[[ -0.9   7.6  19.7   7.2   6.6]
 [ 49.2 -26.5  27.7 -11.5  41.8]
 [ -6.6   6.3  25.9   6.3 -14.6]
 [ -0.5 -10.8  25.2  -4.9  -6.0]
 [-15.4  31.6  29.1   6.9   6.5]
 [ -0.8   0.3  20.8 -15.6   6.6]
 [ -6.9  14.4  28.8  10.3  -0.8]
 [  3.5  -9.8  69.6 -34.4  -3.0]
 [  6.0  25.2   0.8  67.6  -6.3]]
|
[[  6.6  41.8 -14.6  -6.0   6.5   6.6  -0.8  -3.0  -6.3]
 [  7.2 -11.5   6.3  -4.9   6.9 -15.6  10.3 -34.4  67.6]
 [ 19.7  27.7  25.9  25.2  29.1  20.8  28.8  69.6   0.8]
 [  7.6 -26.5   6.3 -10.8  31.6   0.3  14.4  -9.8  25.2]
 [ -0.9  49.2  -6.6  -0.5 -15.4  -0.8  -6.9   3.5   6.0]]

[[-40.6  -3.5 -29.4  27.5 -36.1  38.8  76.2  -0.1 -74.4   1.4]
 [ 31.7 -77.5  10.8  37.9 -68.5  46.5 -14.0 -77.9 -63.1 -19.9]]
|
[[  1.4 -19.9]
 [-74.4 -63.1]
 [ -0.1 -77.9]
 [ 76.2 -14.0]
 [ 38.8  46.5]
 [-36.1 -68.5]
 [ 27.5  37.9]
 [-29.4  10.8]
 [ -3.5 -77.5]
 [-40.6  31.7]]

[[ 38.2  70.2 -37.4  74.4  65.9 -68.8 -64.6  21.5]
 [-39.8 -18.4 -39.8  -4.2 -14.3  -6.8 -10.4  39.4]
 [ 23.2  17.6  16.0  12.7  14.7   1.0   2.7  -9.2]
 [-32.5 -25.5 -24.6 -16.1 -25.5   3.9  -1.6  20.4]
 [ 16.3   5.1  -5.5   8.0 -13.2   0.8 -10.7   0.3]
 [  0.3   2.0  17.2  -1.0  12.3  13.3  18.9   3.9]
 [-13.7 -25.2   1.4 -24.4 -30.0  15.6  10.3  -7.8]
 [ -8.1   5.9  -9.7   8.9  17.5  -9.2  -6.2  18.1]]
|
[[ 21.5  39.4  -9.2  20.4   0.3   3.9  -7.8  18.1]
 [-64.6 -10.4   2.7  -1.6 -10.7  18.9  10.3  -6.2]
 [-68.8  -6.8   1.0   3.9   0.8  13.3  15.6  -9.2]
 [ 65.9 -14.3  14.7 -25.5 -13.2  12.3 -30.0  17.5]
 [ 74.4  -4.2  12.7 -16.1   8.0  -1.0 -24.4   8.9]
 [-37.4 -39.8  16.0 -24.6  -5.5  17.2   1.4  -9.7]
 [ 70.2 -18.4  17.6 -25.5   5.1   2.0 -25.2   5.9]
 [ 38.2 -39.8  23.2 -32.5  16.3   0.3 -13.7  -8.1]]

[[ 11.0  -0.3  13.3  70.1  18.9 -37.2 -73.7]
 [ 20.2   4.7   7.6  -0.2  14.9  40.7 -22.7]
 [-22.4 -16.2  -7.3 -27.7  -9.1   2.2  10.0]
 [-55.2  15.9 -69.7  -2.2 -29.5 -20.6   8.6]
 [  7.5  22.3  16.9  21.0   9.7  64.6  -8.0]]
|
[[-73.7 -22.7  10.0   8.6  -8.0]
 [-37.2  40.7   2.2 -20.6  64.6]
 [ 18.9  14.9  -9.1 -29.5   9.7]
 [ 70.1  -0.2 -27.7  -2.2  21.0]
 [ 13.3   7.6  -7.3 -69.7  16.9]
 [ -0.3   4.7 -16.2  15.9  22.3]
 [ 11.0  20.2 -22.4 -55.2   7.5]]

[[ 46.4  71.1   6.0  61.3]
 [ 37.3 -16.4   4.7  -4.6]]
|
[[ 61.3  -4.6]
 [  6.0   4.7]
 [ 71.1 -16.4]
 [ 46.4  37.3]]

[[-10.6   9.4 -14.4   6.0 -17.1  15.3   6.1  13.3 -19.8 -10.0]
 [-52.8 -37.0 -24.3  -3.0 -15.9  18.0 -14.2 -43.8  11.4 -29.1]
 [-31.7  44.6 -14.0 -18.5  15.0   5.0  26.6   2.7 -54.8  68.2]
 [ 16.9  27.0  15.8   7.2  45.2  -4.8  17.6 -18.7  -1.8  -8.3]
 [  5.8  -0.6   1.4  20.6  -1.3  33.5  -9.2  -0.4 -19.4  -8.1]
 [ 22.0  -1.1   4.0  -6.9  13.4 -27.2   8.4 -23.4  25.2  14.3]]
|
[[-10.0 -29.1  68.2  -8.3  -8.1  14.3]
 [-19.8  11.4 -54.8  -1.8 -19.4  25.2]
 [ 13.3 -43.8   2.7 -18.7  -0.4 -23.4]
 [  6.1 -14.2  26.6  17.6  -9.2   8.4]
 [ 15.3  18.0   5.0  -4.8  33.5 -27.2]
 [-17.1 -15.9  15.0  45.2  -1.3  13.4]
 [  6.0  -3.0 -18.5   7.2  20.6  -6.9]
 [-14.4 -24.3 -14.0  15.8   1.4   4.0]
 [  9.4 -37.0  44.6  27.0  -0.6  -1.1]
 [-10.6 -52.8 -31.7  16.9   5.8  22.0]]
